The rows below fall into families. The same turns and mirrors carry the whole set onto itself and the rows of a family onto each other. For each named row, which other rows are in its family? Write them in the order they are listed.
These 16 rows form 4 families of 4 rows each.
Puseg: +1.09 +2.04 -0.23 +0.69 +0.29 +1.55 -2.84 +0.04 -2.21 +0.31 -0.76 -0.49 -2.17 -1.65 +0.42 +0.91 -1.03 +0.27 +0.80 -1.89 +4.09 +2.02 +0.41 -0.59 +1.60 +0.05 +0.46 +0.43
romel: +1.38 +0.99 -1.93 -2.84 -0.83 +2.41 -2.18 -0.42 -1.25 +2.10 +1.18 +0.63 -0.82 +1.11 +0.81 -0.26 -1.98 +1.09 +1.37 +1.73 -0.87 +2.32 -0.79 +2.32 +0.22 +0.48 +1.15 +2.09
Mogek: -0.39 +1.00 +1.63 +0.62 +5.04 -2.89 -1.30 -0.40 -2.28 -1.57 -1.09 +1.50 -1.02 -1.37 -0.37 +1.07 -0.50 +0.20 +0.19 -0.50 +3.49 +1.66 +1.90 -1.78 +1.23 +0.67 +0.57 -1.05
Pogu: -0.35 -0.25 +0.06 -3.59 +2.78 -1.64 -0.12 -0.63 -0.44 +0.71 +0.82 +2.40 -0.60 +2.33 +0.88 +0.30 -1.61 +0.45 +0.23 +3.36 -3.45 +2.51 +0.65 +2.81 -1.25 +0.06 +1.57 +0.82
Zamiv: -3.55 +0.19 +2.23 -3.23 +5.26 -2.31 -1.32 -0.22 -0.06 +1.33 +0.10 +2.28 -1.31 +0.65 +0.25 -0.52 +0.75 +0.31 -1.55 +2.15 -2.43 +1.10 -1.97 +0.68 -1.28 +0.11 +1.14 -2.17
Tefav: +0.45 +0.08 +0.41 -2.16 +5.87 -3.37 -0.87 -1.24 -2.08 -0.24 +0.66 +3.75 +1.44 +0.64 -0.73 -0.27 -1.17 +1.34 +1.07 +3.09 +0.39 +1.29 +1.09 -0.20 +0.22 +2.05 +0.78 +0.05
Fif: +0.63 +2.44 -1.12 +0.30 +1.00 +2.60 -3.17 +1.12 -1.09 +1.65 -0.10 +0.19 -1.87 -0.86 +0.79 +0.27 -1.97 +0.12 -0.27 -0.32 +1.25 -0.94 -1.01 -1.25 +5.05 +0.85 -0.38 +0.61
dasu: -2.25 +0.49 +1.58 -1.48 +5.50 -2.47 +0.14 +0.94 +0.37 +0.02 -0.72 +2.04 -1.91 +1.55 +1.41 +0.96 -1.14 -1.00 -2.25 +2.29 -3.42 -0.28 +0.71 +0.19 +2.71 -0.39 +0.43 -1.08
Fek: -1.85 +0.00 +2.31 -1.12 +3.93 -3.24 +0.50 -0.03 -0.74 -1.27 -1.30 +1.01 -2.61 +0.82 +1.24 +1.64 -0.47 -0.93 -1.20 +0.73 -1.02 +2.92 +2.22 +1.27 -0.95 -1.22 +1.52 -0.94
Bemem: -2.30 +1.20 +0.33 -3.38 +0.56 +1.90 -2.64 +0.31 +0.27 +3.24 +0.59 +0.12 -2.72 +0.60 +0.92 -0.65 +0.07 +0.48 -1.20 +0.99 -2.31 +1.33 -3.51 +1.77 -0.94 -0.62 +1.32 -0.72
vugir: -2.00 +1.09 +1.60 -1.54 +5.88 -1.68 -3.05 -0.43 -1.51 +1.45 +0.22 +2.63 +0.21 -1.34 -1.10 -1.21 +0.74 +1.57 -0.14 +0.93 +2.15 -0.26 -2.43 -2.25 +0.65 +1.95 +0.32 -2.22
pilup: -0.78 +2.10 -0.37 -1.67 +1.33 +2.49 -4.50 -0.07 -1.33 +3.22 +0.62 +0.45 -1.05 -1.54 -0.39 -1.41 +0.14 +1.53 +0.22 -0.24 +2.13 +0.06 -3.90 -0.86 +1.06 +1.23 +0.42 -0.68
nelot: +2.27 +1.22 -1.50 -1.01 +2.30 +0.45 -3.11 -0.92 -2.61 +1.13 +1.13 +2.18 +1.03 -0.73 -0.81 -0.60 -1.79 +2.02 +2.22 +1.26 +3.02 +0.99 -0.42 -0.68 +1.70 +2.47 +0.28 +1.17
vuko: -0.40 +1.66 +0.75 +0.53 +5.98 -1.77 -1.73 +0.69 -1.20 -0.08 -0.46 +2.42 -0.32 -0.81 -0.02 +0.31 -1.23 -0.01 -0.71 +0.92 +1.22 -1.43 +0.47 -2.81 +4.76 +1.69 -0.35 -1.04
Dek: -0.50 +1.12 +0.45 -1.06 -0.65 +1.06 -1.08 +0.44 -0.68 +0.53 -0.79 -1.06 -3.95 +0.61 +1.85 +1.69 -1.19 -0.92 -0.57 -0.62 -0.62 +3.12 +0.58 +2.43 -0.52 -2.00 +1.62 +0.47
guba: -1.13 +1.52 -0.33 -1.63 +0.53 +2.00 -1.18 +1.44 +0.49 +1.63 -0.08 -0.25 -3.35 +1.43 +2.06 +0.91 -1.78 -1.08 -1.75 +1.00 -3.42 +0.25 -0.70 +1.67 +3.01 -0.99 +0.58 +0.42

The rest of the family of vuko: Fif, dasu, guba
The rest of the family of Tefav: romel, Pogu, nelot
The rest of the family of Puseg: Mogek, Fek, Dek

The rows below fall into families. The same turns and mirrors carry the whole set onto itself and the rows of a family onto each other. For each named row, which other rows are in its family? Write them in the order they are listed.
These 28 rows form 7 families of 4 rows each.
Nenav: -2.19 +1.49 -1.73 +1.68 +3.82 +0.71 -0.52 -0.31 +1.60 +1.30 -0.83 +0.10 +1.61 -0.83 +0.82 -0.99 -1.77 -1.09 -4.26 +1.41 +0.09 -0.56 +2.09 +2.57 +1.43 +1.52 -2.08 -2.76 -0.94 -0.28 -0.75 +1.64 +0.49 -1.41 +2.15 +1.82 -3.55 +1.37 +0.21 -1.17 -0.14 +1.37 -0.24 +0.12 +1.24 +2.53 -2.02 -3.89 -3.18 +0.26 -0.30 +0.26 -0.11 -1.96 +2.99 -0.13 +1.60 -1.80
Limi: -1.46 -2.81 -0.66 +1.27 +2.28 +0.65 -0.86 -2.47 +2.02 -1.17 -0.78 -3.80 -0.17 -0.30 +0.87 +0.00 -1.49 +0.30 -3.35 +2.96 +2.06 +0.49 -2.11 -0.33 -1.38 +2.57 -2.87 -1.87 -2.83 +1.20 -1.45 -1.50 -0.34 -1.00 -2.13 -1.26 +1.65 -2.10 +1.07 +0.16 -3.60 -0.51 +1.33 -2.82 +0.99 +1.99 -2.94 -4.35 +0.36 +0.94 -0.23 +0.89 -2.11 -1.61 +0.90 +0.20 -0.35 -2.54
tomu: -0.47 -2.78 -2.95 +1.34 +2.88 +0.43 -0.73 -0.98 +1.73 -0.92 -1.13 -4.07 +0.00 -0.39 +0.89 -1.00 -1.04 +0.68 -4.63 +2.57 +0.73 +0.88 -2.79 +0.56 -1.70 +2.81 -1.96 -1.28 -2.08 +1.89 -0.55 -0.56 +0.00 -1.45 -1.95 -0.76 +1.40 -1.40 +0.54 -0.66 -2.39 -0.40 +1.52 -3.71 +1.77 -0.24 -2.49 -4.76 -0.14 +1.09 -0.04 +1.94 -0.51 -1.41 +2.02 -0.05 -0.68 -1.71
fuvus: -3.96 +1.48 +0.69 -3.47 +2.11 +2.09 +0.00 +1.88 +1.32 -1.51 -0.86 -1.89 -1.68 -2.43 -3.46 +2.97 -0.06 -1.39 -3.27 +0.35 +0.37 -1.58 -1.35 -1.05 +0.55 +0.01 +0.37 +2.84 +1.71 -1.83 -0.52 +1.96 +2.37 -1.83 -0.15 -0.47 +3.86 +0.63 -1.22 -4.25 +0.32 +0.84 +1.26 +2.67 -0.65 +0.70 -0.92 -0.78 -2.97 +2.98 -1.10 -0.01 -3.31 -0.36 +1.80 +0.07 +0.37 -1.23
borem: -4.15 +0.65 +1.41 -1.95 +1.81 +1.38 -3.56 -1.15 +2.35 -3.00 -1.34 +1.08 -1.40 +0.64 -0.87 +1.66 +1.99 -0.96 -4.04 +0.25 +1.58 -0.27 -3.50 -0.30 -1.52 +3.63 +1.95 +0.70 +0.88 -1.96 +0.31 +2.71 +0.00 -1.89 -2.80 -0.46 +1.01 +0.67 -0.76 +0.73 -0.28 +1.93 -1.90 +1.80 -0.02 +2.06 -2.12 -0.94 -2.08 +1.73 +0.96 -0.20 -4.60 +0.12 +0.51 -4.34 +3.61 +0.61
Rori: -2.56 +1.97 +1.11 -3.94 +1.96 +0.48 +0.20 +0.79 +1.80 -2.18 +0.05 -2.09 -2.03 -2.87 -2.66 +3.46 +0.80 -2.19 -3.19 +0.56 +1.83 -1.72 -0.76 +0.40 +1.95 +0.47 -0.65 +2.01 +3.20 -0.56 -0.99 +2.64 +2.40 -1.10 +0.27 +0.07 +3.88 -0.86 +0.46 -4.03 -1.31 +0.94 +1.21 +2.00 -2.28 +1.43 -0.97 -3.07 -2.40 +3.23 -0.68 +0.62 -4.76 -0.87 +1.43 -0.86 +0.56 -0.43
Kem: -0.34 -2.66 -1.91 +1.04 +2.24 +0.36 -0.89 -1.44 +1.42 -1.33 -1.21 -4.59 -0.31 +0.00 +0.85 -0.61 -0.80 -0.24 -5.64 +3.28 +0.45 +0.51 -3.18 +1.11 -1.59 +2.77 -2.84 -1.11 -3.14 +1.02 -0.70 -1.44 +0.38 -1.93 -1.93 -1.06 +1.24 -1.30 +0.74 +0.67 -2.50 -0.38 +0.93 -2.40 +0.69 +1.20 -2.79 -5.30 -0.11 +0.11 +0.12 +2.42 -0.92 -0.31 +1.29 +0.18 +0.06 -0.53
fiba: -0.81 -1.59 -2.35 +0.71 +1.70 +0.39 -2.12 -1.50 +0.92 -2.28 -1.02 -3.59 +0.22 -1.19 +1.02 +1.02 -1.73 +0.58 -4.30 +3.79 +1.45 +0.10 -2.94 +0.96 -1.54 +3.15 -3.16 -1.56 -3.41 +1.52 -0.13 -2.01 +1.77 -0.52 -2.06 -2.58 +1.41 -1.58 +1.39 -0.94 -2.22 -0.34 +0.38 -2.29 +1.65 +1.12 -3.88 -4.37 -0.33 +1.46 -0.63 +0.77 -1.82 -0.78 +1.39 -0.61 -0.55 -0.30
Ludi: -3.03 +2.73 -0.11 -4.10 +2.27 +0.32 +1.81 +1.21 +2.55 -1.49 -0.68 -1.32 -1.99 -2.95 -3.44 +3.53 -0.04 -1.39 -3.91 +1.07 +0.17 -2.00 -0.63 +0.26 +0.22 +0.23 +0.02 +1.56 +2.44 -0.60 -0.59 +2.94 +1.24 -1.48 -0.10 -1.18 +3.80 +0.09 -0.98 -4.97 -1.29 +2.14 +1.59 +1.94 -2.21 +0.09 -0.88 -2.40 -1.77 +1.95 -0.17 +0.65 -3.23 +0.02 +1.71 +0.44 +0.43 +0.02
butum: -3.49 +1.97 +0.69 -5.03 +1.98 +0.89 +0.36 +0.90 +1.90 -1.37 -0.12 -1.47 -2.16 -2.40 -3.59 +2.35 +1.24 -2.17 -3.36 +0.23 +2.32 -1.92 -0.61 +0.18 +0.94 +0.75 +0.27 +1.16 +2.21 +0.44 -0.51 +2.37 +2.55 -0.70 +1.06 -0.73 +4.10 +0.58 +0.62 -4.31 -0.91 +1.12 +1.05 +1.80 -1.58 +1.79 -0.42 -1.55 -3.20 +2.71 -0.19 +0.27 -4.21 -0.16 +1.72 +0.36 +0.32 -1.64
deten: -3.39 -1.38 -0.32 -1.66 +2.62 +2.95 -2.79 -1.00 +2.95 -2.42 -1.24 +0.13 +0.25 +1.68 -2.22 +1.02 +0.87 -0.72 -2.65 +1.09 +0.53 -0.43 -3.36 +0.37 -1.27 +2.37 +1.74 +1.36 +1.47 -1.92 +0.25 +3.10 +1.00 -3.29 -3.43 -0.44 +1.90 -0.77 -0.88 +1.39 -0.71 +1.57 -1.25 +0.85 +0.22 +3.20 -1.43 -1.18 -1.29 +1.26 +2.51 +0.17 -4.75 +0.49 +0.13 -3.80 +4.34 +0.74
rumo: -2.92 +2.11 +1.13 -3.76 +1.38 +0.51 +1.08 +0.55 +1.42 -1.84 -1.58 -2.29 -1.88 -1.18 -3.64 +3.20 +0.19 -0.51 -3.00 +1.50 +2.15 -1.61 -2.16 -1.27 +2.09 +1.66 -0.65 +1.32 +2.17 -0.73 -0.82 +1.79 +1.26 -0.89 +0.31 -1.25 +4.77 -0.01 -0.92 -3.98 +0.46 +1.73 +2.20 +1.97 -1.98 +0.16 -0.98 -1.64 -3.06 +1.53 -0.93 +0.64 -3.38 -1.02 +0.55 +0.20 +0.13 -1.01
rit: -1.22 +1.47 -0.25 +0.81 +3.54 +0.17 -0.46 +0.04 +1.25 +0.66 -1.35 -1.17 +0.05 -1.12 +0.67 -0.60 -0.37 -1.12 -4.41 +1.36 -0.04 -0.77 +3.89 +3.39 +0.32 +1.46 -1.64 -3.46 -1.12 +0.21 -1.59 +2.30 +1.50 +0.27 +1.82 +0.94 -2.91 +0.11 +0.11 -1.75 -1.28 +1.16 -0.45 +0.80 +1.32 +2.40 -2.30 -3.42 -1.49 -0.70 -1.03 -0.05 -0.13 -2.00 +1.85 +1.35 +2.24 -1.60
Muda: -2.32 +2.33 -0.88 +0.99 +3.60 -0.57 -0.84 -0.54 +2.33 +1.40 -0.80 -0.94 +0.90 -1.02 +2.11 -0.48 -0.82 -1.35 -3.77 +0.83 -0.06 -1.43 +2.67 +2.16 -0.80 +2.45 -0.82 -2.68 -1.43 -0.98 -1.81 +0.63 +1.20 -0.22 +2.82 +0.14 -2.40 +1.67 +0.65 -1.16 -0.98 +0.93 -0.17 +0.66 +0.88 +2.16 -2.07 -3.41 -3.11 +0.99 -0.47 -0.18 +0.43 -2.25 +3.32 +1.30 +2.65 -0.42
tagu: -1.64 +2.06 -0.33 +1.72 +3.93 +1.20 -0.37 +0.39 +1.67 +1.07 -1.14 -0.59 +0.23 -1.84 +1.41 -1.15 -0.77 -0.38 -3.31 +1.45 +0.52 -1.17 +3.41 +3.63 -0.20 +2.40 -1.27 -2.16 -1.23 +0.11 -0.53 +1.85 +0.99 -0.45 +2.31 +1.26 -2.73 +0.27 +1.36 -2.01 -0.74 +0.46 -0.84 -0.67 +1.56 +2.39 -2.69 -3.34 -1.82 -0.55 -0.48 +0.06 -0.02 -1.90 +3.42 -0.18 +2.31 -1.69
Vure: -1.98 +1.24 -0.83 +1.59 +3.93 -0.72 -0.52 +0.99 +2.63 +0.03 -1.75 -1.08 +0.69 -0.96 +1.01 -0.55 -0.98 -1.02 -3.54 +1.89 -0.07 +0.46 +2.49 +1.07 +0.59 +1.61 -2.47 -4.39 -1.38 +0.40 -1.28 +1.68 +1.92 -1.61 +2.78 +1.39 -3.43 +0.12 +0.27 -0.89 -1.58 +1.95 +0.14 +0.05 +0.68 +1.97 -1.44 -4.18 -1.37 +0.30 -0.63 +0.20 -0.84 -2.16 +3.53 +1.13 +2.17 -0.92
lorer: -3.79 -0.11 -0.72 -0.76 +1.72 +1.19 -3.30 +0.13 +2.86 -2.71 -1.62 -0.35 -1.44 +1.97 -1.79 +0.65 +1.92 -0.94 -3.33 +0.82 +0.86 -0.88 -3.46 -0.99 -0.31 +2.11 +2.72 +1.86 +2.28 -3.20 -0.18 +2.72 +0.74 -2.32 -2.65 -0.11 +2.24 -0.13 -0.44 +2.09 -1.55 +1.84 -1.23 +1.63 +0.36 +0.48 -1.83 -1.97 -0.93 +2.08 +2.40 +0.05 -4.47 -0.67 +0.55 -3.05 +3.20 +1.11
mun: -2.34 -2.58 -2.48 +0.46 +1.59 +0.41 +0.09 -0.28 +1.42 -1.77 -0.08 -3.40 +0.22 -0.54 -0.25 +0.17 -1.49 +0.73 -5.17 +2.05 +1.15 +0.45 -1.40 +1.38 -1.39 +2.98 -4.00 -2.33 -2.80 +1.86 -0.83 -1.54 +0.43 -0.97 -1.98 -1.50 +1.67 -2.70 +1.02 -1.78 -3.03 -1.10 +1.36 -2.26 +1.54 +1.22 -3.27 -5.98 +0.26 -0.13 +0.34 +1.10 -1.93 -1.35 +0.96 +0.74 +0.69 -0.56
Viru: -4.81 -0.62 -0.51 -1.66 +2.23 +2.52 -2.62 +0.27 +2.90 -2.74 -0.74 +0.13 -0.61 +1.62 -0.81 +1.27 +2.68 -0.80 -2.66 +0.50 -0.68 -0.06 -3.08 -1.06 +0.15 +3.85 +1.18 +0.59 +2.03 -1.67 +0.38 +1.96 +0.52 -1.27 -3.39 -1.61 +1.21 -0.97 -0.52 +0.51 +0.07 +2.85 -1.32 +1.45 -0.21 +2.19 -3.34 -2.64 -0.67 +0.70 +2.50 +0.41 -5.09 -0.60 +0.98 -3.87 +3.88 +0.96
Vur: -4.01 -0.64 +0.33 -1.45 +2.42 +1.84 -3.25 -0.87 +1.80 -2.39 -1.39 -0.33 -0.62 +1.50 -1.14 +1.43 +2.68 -0.97 -2.67 +0.25 +0.02 -0.11 -2.81 -0.47 -0.71 +3.11 +2.63 +0.24 +1.66 -1.74 +0.27 +2.97 +1.38 -1.02 -2.86 -1.38 +2.29 -0.52 -0.67 +1.49 -0.69 +1.45 -1.18 +1.50 -0.12 +1.30 -1.78 -2.62 -1.28 +2.28 +2.24 -1.06 -4.39 -0.17 +0.56 -4.27 +4.62 +2.22
Papo: -2.41 +1.49 -1.17 +1.30 +4.06 -0.59 -1.69 +1.11 +1.79 +0.19 -0.54 -1.07 +1.34 +0.52 +0.85 -1.06 -1.27 -1.91 -3.57 +1.61 -0.83 -0.16 +2.98 +3.28 -0.63 +1.39 -0.99 -2.84 -2.17 +0.51 -0.47 +1.24 -0.11 -1.57 +2.76 +0.95 -2.81 +0.81 -0.55 -1.05 -0.79 +1.32 -0.02 +0.33 +1.66 +3.12 -3.04 -3.97 -2.35 -0.34 +0.55 -0.26 -0.72 -1.66 +2.76 +0.46 +1.79 -0.28
buka: -3.38 +1.89 +1.08 -3.88 +1.91 +0.19 +0.84 +2.21 +1.77 -0.59 -1.37 -1.75 -2.27 -2.03 -3.47 +2.89 -0.59 -2.53 -3.29 +0.68 +1.26 -1.95 -1.06 -0.45 +2.05 +0.10 -1.34 +2.13 +1.68 -0.89 -0.83 +2.20 +1.34 -1.60 +0.62 -0.61 +4.68 -0.77 -0.39 -3.09 -1.54 +1.01 +1.73 +2.56 -2.14 +0.28 -1.27 -1.49 -2.13 +2.51 -0.20 +0.29 -3.59 -0.16 +1.96 -1.01 -0.27 -0.39
Dusu: -3.37 +1.88 +0.68 -4.61 +2.35 -0.05 +0.33 +1.53 +1.62 -0.71 -0.92 -1.59 -1.35 -1.50 -4.03 +2.25 +0.07 -2.63 -3.52 -0.37 +0.98 -1.30 -2.09 +0.38 +1.03 +0.39 -0.72 +1.75 +2.05 -0.91 -1.16 +1.60 +1.09 -1.04 -0.08 +0.94 +3.50 -0.78 -1.29 -4.59 -0.89 +0.09 +2.86 +2.34 -1.25 +0.91 -0.97 -1.70 -2.83 +1.87 +0.07 +0.30 -3.74 +0.59 +2.50 +0.15 -0.35 -0.88
tamog: -0.88 -1.06 -2.67 +1.16 +3.78 +0.18 -1.01 -1.77 +2.00 -1.50 -1.14 -3.29 -0.12 -0.01 +0.45 -0.24 -1.05 +0.36 -4.45 +2.76 +1.51 -1.33 -2.52 +2.10 -1.57 +3.61 -3.25 -2.19 -2.51 +1.28 -1.26 -2.13 +0.67 -0.73 -1.87 +0.21 +1.09 -1.57 +1.84 -0.02 -3.10 -1.53 +1.72 -2.29 +2.16 +1.86 -3.54 -5.07 +0.67 +0.73 -0.05 +0.75 -1.36 -0.31 +0.82 -0.10 -0.19 +0.10
fas: -4.75 +0.35 +0.22 -2.19 +1.27 +2.91 -2.03 -1.32 +3.31 -2.54 -0.42 -0.95 -0.95 +1.05 -1.16 +1.49 +1.78 -1.63 -2.97 +0.54 +1.01 +0.23 -2.75 -0.28 -0.36 +3.16 +1.97 +1.05 +2.01 -0.73 -0.03 +3.62 -0.58 -2.22 -4.27 -1.59 +2.32 +0.38 -0.24 +0.77 -0.08 +1.52 -0.53 +1.73 -0.36 +0.56 -2.51 -2.21 -1.19 +2.05 +2.24 +0.09 -4.47 -0.28 +0.60 -4.71 +4.11 -0.39
Pifa: -1.51 -1.49 -2.57 +0.56 +1.58 +0.73 -0.92 -1.68 +1.31 -1.87 -0.30 -3.04 +0.07 -1.29 +0.81 -0.09 -0.67 +1.31 -4.30 +3.56 +1.21 +0.76 -2.03 +1.00 -1.75 +3.47 -2.18 -1.65 -2.62 +1.21 -0.49 -1.30 +0.60 -0.03 -2.73 -1.25 +0.99 -1.74 +0.95 -0.84 -2.58 -0.67 +2.48 -3.42 +1.78 +1.03 -3.00 -4.51 +1.03 +0.00 +0.14 +1.28 -1.80 -0.35 +1.81 +0.85 -0.80 -1.43
memu: -4.46 -0.60 -0.32 -0.63 +1.40 +2.08 -3.26 -0.32 +2.78 -3.08 -1.38 +0.31 -1.52 +1.60 -1.51 +0.75 +1.70 -0.53 -2.72 +0.45 +0.66 -0.17 -4.10 -0.86 -1.05 +2.11 +1.28 +0.80 +2.03 -2.00 -0.15 +1.97 -0.51 -2.05 -2.72 -0.97 +3.17 +0.84 -0.08 +0.80 -0.11 +2.35 -1.90 +0.84 -0.74 +1.08 -1.77 -2.06 -0.76 +2.00 +3.67 +0.37 -3.64 -0.44 -0.24 -3.66 +3.31 +0.25
Fepi: -2.46 +2.47 -0.32 +1.73 +2.70 +0.06 -0.17 -0.39 +0.87 +0.08 -2.41 -0.83 +1.23 +0.19 +0.29 -0.82 -1.90 -1.34 -4.05 +1.37 +1.43 -0.49 +2.73 +2.59 +0.90 +1.82 -1.07 -4.23 -1.62 -0.18 -0.63 +2.55 +0.41 -1.40 +1.87 +1.30 -2.98 +1.25 -0.13 -1.14 -1.48 +1.00 +0.02 +0.52 +0.87 +0.98 -1.75 -3.59 -2.99 +0.19 -0.36 -1.43 -0.14 -1.69 +2.98 +0.51 +2.14 -1.59

The rest of the family of Viru: fiba, Dusu, Fepi
The rest of the family of Limi: Ludi, deten, Muda
The rest of the family of Vur: Nenav, buka, Pifa
The rest of the family of fuvus: Vure, tamog, fas

